(in the rows, 128 means zero)
The rows below come in pairs that one turn or mirror swaps. Which row does each named row swap with?
The rows were stretched afterwards, more along some directions than others.
Z_753: [132 121 141 103 152 156  88 167 139 126 124  61 147 143 133 126 146 166
 140 124 114 141 136 160 110 134 100 156 139  64 140 133 133]
Z_216: [129  87 170 113 138 111 120 111 108 140 141 108 124 165  97 117 139 148
 122 114  92 145 135 161 135 172 116 115  91 128 164 183 107]
Z_955: [118  89 138 124 195 143 130 145 128 142 152  91 162 127  93 121 140 139
 145 136 135 153 134 143  96 146 109 146 156  69 131 119 141]
Z_886: [121 135 163 123 134 171  83 140 110 112 142 113 108 130 123 149 141 141
 126 105 124 137 155 144 136 148 117 109 148 111 147 153 126]
Z_200: [141  81 103 127 181 123 124 160 145 126 115  69 171 166 139 125 124 121
 177 108 102 138 138 130 138 116  89 118 105  72 150 167 110]
Z_721: [128 110 142 127 174 182 134 147 138 144 120 111 127 147 150 127 132 153
 173 114 122 168 145 134 145  94 128  96 155  46 135 114 118]
Z_828: [147  95 116 138 151 157 156 141 154 154  95 106 137 130 176 140 150 162
 192 136 127 157 109 158 106 115 122 160 131  65 121 135 159]
Z_492: [116 114 126  92 125 139 150 142 163 107 132 105 137  73 142 128 133 155
 166 149 132 132 140 147  76 109 127 137 144  98 129 142 147]
Z_952: [104 116 116 145 146 137 142 134 151 140 126  71 143  98 139 132 134 151
 186 142 104 106 149 132  97 101 156 143 159  67 130 129 127]
Z_779: [122 128 132 131 170 135 126 105 143 133 124 143 143 122 144 146 138 156
 171 140 134 126 126 137 119 125 104 132 145  69 113 153 139]
Z_613: [130 112 145 129 164 134 147 130  79 141 133  87 151 148  99 119 133 118
 137 126 105 115 130 151 101 184 129 144 147 152 152 153 127]
Z_390: [106 141  99 128 136 156 135 126 147 119 134 110 122  99 148 145 148 123
 118 125 143 130 135 142  79 148 130 169 130 107 113 134 174]
Z_251: [119 101 110 105 155 135 140 166 130 107 140  92 133  99  94 115 110 129
 135 137 132 139 144 143 100 125 147 127 139  94 147 153 136]
Z_575: [107 113 118 137 167 142  87 128 164 131 124  64 142 138 158 138 155 124
 163 102  94 140 159 125 144 108 110 136 120  56 147 150 121]
Z_348: [105 132 132 138 166 166 117 143 120 158 137  65 123 151 109 127 151 123
 125 105 118 161 145 157 108 158 144 161 115  95 139 150 155]
Z_246: [120  89 122 115 192 128 121 129 144 133 119 116 158 158 121 133 125 117
 181 135 103 159 143 125 117 121 108 154 124  89 120 196 142]
Z_429: [129 108 142 106 141 147 143 131 162 125 141 105 133 119 159 121 121 127
 135 105  89 152 128 149  91 162 154 129 123 138 150 138 146]
Z_340: [145 106 159 124 121 143 174 138 124 139 122 118 153 130 165 121 120 155
 153 137 104 118 116 169  93 159 129 111 165 116 147 122 118]
Z_95: [130  88 130 142 145 117 154 135  89 153 141  89 143 154 105 123 133 146
 132 144 119 121 129 150 125 138 120 127 131 104 143 155 101]
Z_527: [131 123 141 141 158 122 109 150 148 132 128  52 156 146 136 126 134 154
 138 117 120 126 124 197  91 171 119 174 123  60 164 149 137]
Z_814: [135 135 151 101 146 185 122 155 138 119 135 109 131 109 136 149 131 134
 190 134 116 137 153 124  95 123 119 107 181 103 118 129 150]
Z_859: [131 139 136 125 151 155  86 147 141 111 165  89 161 129 130 126 119 108
 112 121 117 142 138 134  92 171 107 154 138 137 136 155 159]
Z_82: [123 152 129 108 121 190  87 122 139 116 105 145  87 118 165 150 136 134
 146 125 122 149 148 136 131 127 102 120 139 133 114 170 151]
Z_774: [124 113 180 116 142 157  81 121 145 159 153  80 118 145 106 127 158 162
 130 130  79 157 155 169  93 161 118 172 115 122 138 164 179]
Z_610: [150  97 143 120 157 126 119 134 158 130 137  66 170 127 139 118 110 131
 129 123  86 133 123 155  91 157 150 152 119 128 165 155 134]
Z_567: [111 132 137 101 137 122 110 122 126 118 157 101 125 120 109 115 134 121
 107 132 106 137 134 154  93 167 109 160  97 166 150 184 159]
Z_389: [118 145 139 116 149 145 122 134 121 132 150 101 126 116  98 124 120 126
 100 132 121 122 130 155  99 179 153 154 145 149 143 151 153]
Z_480: [120 112 120 108 187 121  91 158 146  87 137  55 181 135 135 137 113 107
 140 116 116 121 159 132  97 144 113 119 128  68 149 151 120]
Z_265: [105  83 137  94 163 137 152 126 118 146 119 127 123 114 111 120 142 175
 181 150 104 143 139 143  94 103 128 116 147  91 140 161 126]
Z_598: [124 104 150 120 151 135 145 126 144 123 133 107 152 131 164 125 150 159
 141 102 124 125 125 137  84 143 120 145 122  87 138 123 127]
Z_303: [109 121 105 126 143 130 149 134 146 123 104 111 140 108 159 136 138 136
 189 137 128 109 132 132 110  94 112 108 158  49 130 137 118]
Z_700: [138  93 158 112 169 141 128 131  99 137 135 117 158 165 141 116 131 145
 162 128  88 155 126 136 115 134 104 113 152 135 135 150 124]
Z_908: [126 109 123 101 118 107 135 132 151 115 120  72 145 111 145 127 131 163
 153 152 107  92 145 142 115 103 119 124 126  85 143 150 122]
Z_958: [138 116 124 132 162 118 122 149 125 121 155  85 184 146 151 123 121 135
 140 116 117 117 135 121 119 112 132 119 137  94 129 119  95]
Z_409: [122 132 128 122 156 144 109 132 172 117 106  92 158 106 154 147 150 128
 161 131 139 106 126 138  82 132 107 164 144  71 124 128 152]
Z_915: [155 108 137 113 131 118 121 144 128 120 135  82 158 144 130 128 110 140
 153 146  91 121 146 149 113 142 100 122 132 129 135 168 145]
Z_852: [128  87 130 134 144 103 130 134 143 155 120  89 137 136  87 117 126 134
 178 141  88 144 147 161 127 144 118 140 113  89 161 212 148]
Z_877: [125  73 120 125 184 109 117 125 147 146 134  94 151 132 102 116 124 124
 162 122  99 162 143 135 104 136 133 140 115  76 144 185 142]
Z_277: [115 149 124 124 150 138 151 152 141 134 150  42 164 110 114 130 134 119
 148 144 113 138 154 157  86 142 133 146 146  94 150 150 179]
Z_66: [133 104 136 110 180 162 121 162 100 130 147 110 144 163  88 126 113 129
 151 124 121 152 167 116 154 114 128  90 155  86 135 153 116]
Z_243: [136 121 134 112 142 140 103 133 121 131 133  77 134 161 133 123 128 131
 120 113  82 150 163 148 137 153 108 104 125 110 152 158 132]
Z_296: [106 127 155 118 162 151 141 144 128 136 127  68 135 134 114 143 145 127
 152 123 106 140 153 169  93 177 115 121 145  80 168 147 156]
Z_961: [108 133 124 111 177 174 116 144 120 120 133  88 129 150 128 132 118  99
 153 134 112 146 161 131 119 132  93 107 163 103 146 172 143]
Z_259: [113 134 163 153 148 138 158 122 141 147 134  75 144 112 142 139 159 137
 157 128 114 128 139 169  84 179 136 169 140 105 153 133 174]
Z_616: [116 114 156 110 124 134 120 134  94 130 118 112 113 145 117 129 138 138
 146 127 112 136 138 176  90 161 112 138 127 133 127 171 141]
Z_725: [136 115 174 117 146 141 115 157  92 127 127  79 152 164 120 124 140 168
 136 127 130 111 133 177 108 173 107 140 152  89 135 118 100]
Z_914: [129 102 121 119 167 158 122 162 127 102 143  89 141 121 138 128 111 135
 158 115 124 151 162 143 107 126 135 130 148  74 118 129 149]
Z_36: [146 121 156 158 160 185 131 145 117 162 112 102 139 165 172 138 138 145
 185 112 108 174 128 158 127 144 130 130 150  94 125 129 143]
Z_437: [125 121 163  98 190 132 124 135 111 137 168 108 156 140  91 113 106 136
 179 140  83 161 150 142  86 140 138  94 177 110 139 162 129]
Z_564: [135 115 130  93 143 158 110 141 144 108 148 126 150 115 140 131 128 132
 142 123 120 155 131 113 112 107 132 103 139 119 128 137 124]
Z_286: [131 109 103 101 176 132 145 153 132 103 107  97 165 143 130 140 114 102
 160 135 138 108 129 105 137 112 102 109 150  97 143 151  97]
Z_372: [130 134 153 130 153 120 121 158 140 107 143  55 168 135 140 132 114 110
 154 127  94 122 147 168  78 190 123 142 133 108 153 146 137]
Z_52: [126 129 121 118 149 142 149 144 121 130 120 109 145 117 141 142 134 134
 193 159 111 132 137 129  99 107 141 132 145 112 109 148 144]
Z_188: [114  93 141  78 138 149 128 119 133 129 132 125 111 125 100 125 149 177
 155 148 104 143 171 134 132  86 120  98 144  80 140 161 129]
Z_703: [123 116 117 115 168 149 111 128 160 123 112 119 155 119 140 144 144 135
 179 150 118 153 146 132  93 120 105 166 120 104 102 170 189]
Z_621: [141 121 152 138 188 142 136 149 104 141 126 105 158 146  98 125 122 115
 134 118 144 143 110 148 110 180 124 137 141 124 152 151 131]
Z_291: [121  92 150 108 171 126 106 104 140 138 118 126 135 128 112 134 148 138
 168 147 112 147 137 136 135 144 102 146 137  98 127 170 132]
Z_120: [121 108 121 143 156 125 126 105 172 136 136 132 133 124 133 131 127 147
 148 120 106 150 151 133 127 134 118 149 119  91 143 179 155]
Z_733: [129 108 127 127 132 171 121 150 139 172 118  97 113 131 101 117 141 177
 166 128 101 161 169 157 135 110 126 138 137  82 135 157 176]
Z_625: [132  97 133 134 135 125 100 138 114 133 134  98 138 135 128 141 152 144
 145 128 111 138 133 132 136 114 115 142 107 110 129 159 106]
Z_802: [123  96 185  96 150 104 134 116 122 141 115 110 143 150 119 118 149 149
 144 119 103 128 114 197  86 217 119 132 107 109 167 166 120]
Z_870: [130 123 164  91 177 155 120 146 130 103 136 123 168 162 142 125 112 128
 163 130 119 129 139 136 104 143  94 114 164 107 128 135 117]
Z_497: [119 157  96 133 130 164 110 139 136 111 125 122 115 118 166 153 123 125
 167 127 125 137 150 129 121  90 114 108 139 108 108 164 153]
Z_942: [ 99 106 127 123 150 149 153 145  99 134 121 101 102 153 116 116 121 121
 156 128 113 131 166 166 104 149 122 110 141  92 142 172 140]
Z_18: [121 119 149 148 168 138 138 136 134 133 145  65 162 143 149 134 140 139
 127 104 114 117 131 147 111 150 135 134 146  68 168 111 102]
Z_244: [117 143 145 117 153 140 142 135 168 119 143  64 164 122 147 124 128 123
 150 135  92 142 139 165  64 157 136 169 131 107 149 153 190]
Z_423: [127 133 124 115 126 154 130 133 145 117 141  90 128 104 166 139 141 120
 126 109 111 138 135 125 120 123 133 110 114 121 154 126 140]
Z_707: [127 125 132 150 114 158 149 128 140 139 116  97 136 133 183 148 158 153
 157 130 124 109 120 149 108 118 109 149 130 100 128 124 129]
Z_194: [114 133 162  75 167 152 138 141 119 115 125 112 134 139 127 127 105 120
 164 127 123 144 140 160 100 163 115  74 178  85 144 141 116]
Z_464: [116 112 162  99 173 145 121 150 107 135 135  78 137 178  82 112 133 140
 138 141 119 139 153 162 118 160  92 147 138  85 139 162 134]
Z_948: [ 97 100 134 106 171 151 129 127 111 147 147 115 110 139  95 121 146 147
 138 118 112 151 151 124 115 120 138 139 138 107 124 138 124]
Z_860: [130 113 162 135 143 153 143 102 125 133 136 121 130 116 166 134 133 145
 152  97  94 128 133 142 102 155 161 111 148 117 155 129 114]
Z_166: [109 128 145 129 163 148 161 152 116 130 133  83 143 164 131 134 127 114
 159 125 117 128 157 139 114 146 123 111 153  82 147 141 131]
Z_75: [112 103 158 103 175 157 110 129 160 133 145  81 157 128 135 136 151 150
 172 124 108 146 138 134  95 105 129 144 136  67 137 141 133]
Z_836: [125 136 111 162 143 176 128 133 111 142 111 108 128 142 181 140 147 130
 142 115 134 115 117 118 135 116  98 131 142 112 122 120 124]
Z_683: [129  80 142 120 162 139 161 126 117 148 120 132 136 140 115 128 145 147
 160 145 127 143 112 140 110 142 116 159 133 122 129 157 126]
Z_139: [140 139 165 113 183 145 111 151 135 114 140  55 190 152 129 124 114 130
 167 133  95 138 144 175  89 152 132 159 149 108 138 145 169]
Z_689: [112 116 140  95 178 173 116 141 109 128 139 116 119 129 140 138 137 127
 149 129 129 149 131 122 103 110 123  89 169  93 115 112 111]
Z_566: [126 144 152  92 160 163  94 118 147 132 131 119 135 128 124 135 137 138
 144 141 106 161 129 145 122 137 112 122 142 127 136 166 151]
Z_755: [128  90 153 105 159 129 153 152 101 136 118 127 141 148  82 113 120 157
 166 158 130 120 137 142 125 122 124 118 155 114 140 156 104]
Z_212: [110  90 144 100 163 107 163 141 104 129 130  81 147 121 104 117 145 144
 165 142 121 110 132 144  96 125 141 130 135 111 153 150 100]
Z_105: [111 125 121 123 119 146 153 157  87 141 135  96 118 141  96 125 131 136
 129 134 122 119 148 162 119 140 139 118 142 112 145 170 122]
Z_404: [148 134 149 125 139 150 118 148 135 116 131 116 158 137 144 148 127 110
 153 137 141 126 125 137 109 168 101 157 132 147 112 151 149]
Z_581: [126 110 123 134 158 135 150 142  99 140 100  91 129 140 113 131 133 137
 155 128 124 120 149 144 146 128 134 105 145  68 143 142 120]
Z_483: [136 124 159 126 170 174 105 137 161 141 123 126 126 131 162 138 135 144
 169 108 110 214 122 172 109 165 115 131 139  74 135 144 167]
Z_696: [117 112 148 131 151 125 129 122 139 130 105  97 132 150 146 118 127 137
 169 118  91 134 143 174 104 164 107 150 113 104 149 186 147]
Z_724: [140  79 153 112 180 133 140 139 144 139 106  99 141 159 126 125 129 158
 189 131 102 168 140 162 125 124 119 123 136  42 143 153 131]
Z_983: [109 146  89 150 137 148 130 139 152 137 115  97 109 121 134 138 132 108
 166 134 119 165 148 157 122 134 107 145 106 114 132 195 195]
Z_981: [141 117 200 122 179 162 123 124 139 145 141  94 148 141 131 136 119 124
 142 115  96 148 127 148 109 193 140 129 167 124 157 111 130]
Z_198: [122 110 111 157 153 159 131 147 119 167  98  97 127 135 153 128 156 146
 157 106 124 130 122 154 120 141 130 140 123  82 143 139 137]
Z_350: [133 100 131 129 178 129 114 151 155 108 120  94 176 128 140 142 125 137
 143 120 135 110 142 132 122 132 109 129 160  39 139 110 103]
Z_670: [112 110 107 107 140 165  96 139 157 117 144  96 110 120 150 131 141 137
 124 104 108 163 162 126 123 126  97 119 118  86 134 152 145]
Z_862: [141  97 180 115 154 149 136 127 144 139 123 101 153 122 150 119 137 162
 134 125 120 132 109 164  82 182 130 150 149 102 137  94 125]
Z_176: [118 103 148 128 165 116 163 130 137 148 128  76 155 128  93 128 124 113
 189 154  92 145 139 163  90 180 141 142 146 105 143 164 153]
Z_257: [134 132 150 154 143 136 112 129 138 122 133  84 170 137 193 151 149 123
 145 123 110 125 118 143  98 161  91 159 134 109 125 117 132]
Z_866: [127 108 161 105 142 139 156 137  96 151 109  90 133 151  96 116 133 161
 163 158 101 102 152 167 118 120 144 107 158  94 150 151 125]
Z_796: [146 114 153 160 127 155 123 141 106 156 118  78 136 135 155 134 130 154
 143 116 100 125 141 158 116 137 141 121 158  93 141 114 137]
Z_810: [117 128 123 145 181 157 111 156 137 132 107  72 136 154 138 134 133 141
 164 127 129 133 147 158 117 122  99 163 149  40 131 147 147]

Z_176 pairs with Z_952
Z_908 pairs with Z_983
Z_18 pairs with Z_683
Z_733 pairs with Z_194
Z_886 pairs with Z_700
Z_613 pairs with Z_860
Z_296 pairs with Z_265
Z_802 pairs with Z_198
Z_120 pairs with Z_286
Z_66 pairs with Z_870

The rows below come in pairs that one turn or mirror swaps. Which row does each named row swap with?
The rows were stretched afterwards, more along some directions than others.
Z_229: [104 111 105 118 125 156 144 158 121 149 124 144 106 140 117 120 123 108
 134 148]
Z_185: [124 106 119 109 133 109 124 117 113 128 136 163 122 115 117 159 147 139
 140 110]
Z_515: [158 133  98 142 121 139 127 141 128 128 112 148 148 160 126 130 147 155
 129 127]
Z_793: [137 129  88 138 123 113 160 149 118 117 122 116 120 136 136 122 141 157
 103 117]
Z_881: [165 153 110 176  87 121 130 135 122 136 113 136 129 131 150 123 131 108
 120 151]
Z_940: [102 107 114 116 124 150 150 154 105 155 126 140 114 136 120 123 139 111
 125 139]
Z_519: [130 149 107 140 109 128 137 135 100 144 111 115 139 131 122 156 144 116
 103 128]
Z_965: [120  87  81 107 131 125 140 143 104 127 101 150 113 133 138 120 143 136
 116 121]
Z_113: [132  93 100 114 120 110 122 124  70 128 127 152 108 121 121 161 171 127
 121 104]
Z_129: [137 166 109 150 112 124 148 137 133 140 113 116 137 121 119 135 139 135
  99 150]
Z_586: [125 114 107 114 126 104 156 145 106 107 112 141 107 115 134 105 121 130
 114 126]
Z_298: [155 121 151 136 129 117 119 135  98 111 138 132 122 134 142 140 139 139
 128 122]
Z_128: [146 131 124 106 130 119 132 116 121 130 103  97 138 104 143 108 126 131
 105 111]
Z_990: [130 165 121 138 138 105 123 137 136 139 113 109 133 114 111 135 131 115
 112 134]
Z_522: [145 152 112 144 127 103 137 154 107 137 107 111 138 128 112 145 149 130
 102 123]
Z_288: [142 149 123 168  93 113 142 131 127 132 114 133 120 108 145 116 105 112
 124 180]
Z_917: [115 117  85 134 114 152 162 160 110 145 129 125 102 149 125 132 135 122
 125 138]
Z_37: [118  89  99 100 129 112 135 127 105 124 104 171 113 132 125 124 151 132
 124 121]
Z_571: [108 103 111 107 137 121 109 115  97 133 128 144 105 107 120 149 147 109
 126 121]
Z_562: [103  94  97 103 132 121 146 143 124 127  99 152 116 134 133 120 129 134
 111 127]
Z_735: [127 116 132 144  95  87 143 130 111 107 108 128 105 127 151 139 128 133
 113  99]
Z_523: [124 105 139 128 106  96 148 134 118 102 109 127 115 121 149 134 126 143
 111 107]
Z_232: [139 129 156 139 135 127 122 148 108 124 139 129 139 151 122 140 143 147
 134 135]
Z_205: [153 130  96 134 105  83 150 132 108 108 119 125 122 121 132 107 131 138
 115 116]
Z_318: [142 130 156 152 123 134 122 143 105 126 136 136 130 151 139 134 140 147
 129 140]
Z_798: [142 146 127 154  87  96 131 126 145 128 114 135 118 112 147 118  99 103
 127 152]
Z_334: [124 122 139 139  99  91 152 131 123 118 110 133 101 129 150 128 124 138
 115 108]
Z_430: [163 167 123 176  84 101 135 125 134 134 118 129 131 117 151 122 132 108
 114 145]
Z_804: [154 136 152 154 117 127 132 145 114 111 138 131 146 154 127 143 152 158
 135 120]
Z_169: [121 101 106  91 127 117 124 108  92 140 132 142 121 112 124 161 155 115
 115 129]
Z_11: [112  99 128  99 133 119 109  98 105 132 132 161 103 122 126 149 146 139
 118 110]
Z_463: [155 141 108 155 105 124 146 142  91 105 135 157 120 145 124 122 152 139
 140 112]
Z_13: [131 150 117 145 130 111 137 149 135 130 105 115 140 121 129 148 123 136
 105 121]
Z_234: [132 122 138 133 106  96 151 136 105 111 117 135 102 130 136 137 130 136
 125  90]
Z_923: [149 153 114 157 119 123 132 149 121 127  95 145 149 149 123 119 145 137
 117 140]
Z_574: [110 107 103 111 120 135 155 153 116 154 115 145 108 134 119 117 128 110
 128 141]
Z_466: [117  99 105 104 119 107 143 126 133 126  87 162 122 117 131 114 113 141
 121 133]
Z_500: [148 154 123 163 108 120 131 135 131 125 113 163 150 148 121 123 139 142
 135 141]
Z_103: [108  95  94 107 120 144 137 122  93 136 128 147 106 115 127 147 155 130
 110 136]
Z_845: [116  83  78 101 124 129 141 137 111 126  93 144 118 131 138 124 132 133
 116 117]
Z_250: [158 162 117 162 109 105 138 138 130 130 104 156 151 136 117 112 138 142
 137 141]
Z_440: [167 149 149 144 117 122 123 128 128 125 139 123 155 141 135 140 145 144
 125 124]
Z_210: [127 130 124 153 105 115 150 133 100 119 124 160 129 122 120 116 129 153
 136 142]
Z_555: [167 119 134 102 117 111 112  78 105 124 139 145 135 103 133 123 157 136
 145 103]
Z_840: [151 155 112 165  90 110 133 132 145 130 112 134 117 118 147 118 112 103
 120 154]
Z_355: [137 100 113  81 140 125 124 111 107 144 125 111 124 120 136 119 138 139
 110 111]
Z_405: [164 154 116 147 114 111 128 128 138 129 109 152 160 136 117 118 134 144
 142 147]
Z_295: [115  97 133 112 101 111 146 122 110 121 113 138 113 118 144 136 126 130
 116 100]
Z_704: [123 152 136 130 136 116 123 129 136 140 109 119 130 130 122 135 123 142
  96 125]
Z_308: [137 117  99 140 110 132 145 150  76 117 129 140 128 146 115 114 144 142
 133 117]
Z_588: [114 114 105 127 118 158 139 163 117 144 132 130 113 156 123 130 127 113
 133 133]
Z_558: [114 102 109 110 116 111 124 108  98 129 125 148 120 109 120 154 161 130
 121 122]
Z_979: [130 154 110 140 132 125 132 148 124 139 110  98 152 131 114 143 149 137
  97 137]
Z_186: [165 145 134 139  92 104 120  90 108 133 119 132 137 112 138 119 134 136
 127 113]
Z_357: [152 110 122  89 120 113 113  91 105 137 134 148 134 109 128 122 152 136
 138 125]
Z_649: [147 136  99 126 103 127 133 126 110 135 100 103 134 126 145 119 137 131
 102 107]

Z_515 pairs with Z_466
Z_334 pairs with Z_318
Z_128 pairs with Z_555
Z_574 pairs with Z_881
Z_186 pairs with Z_355
Z_232 pairs with Z_735

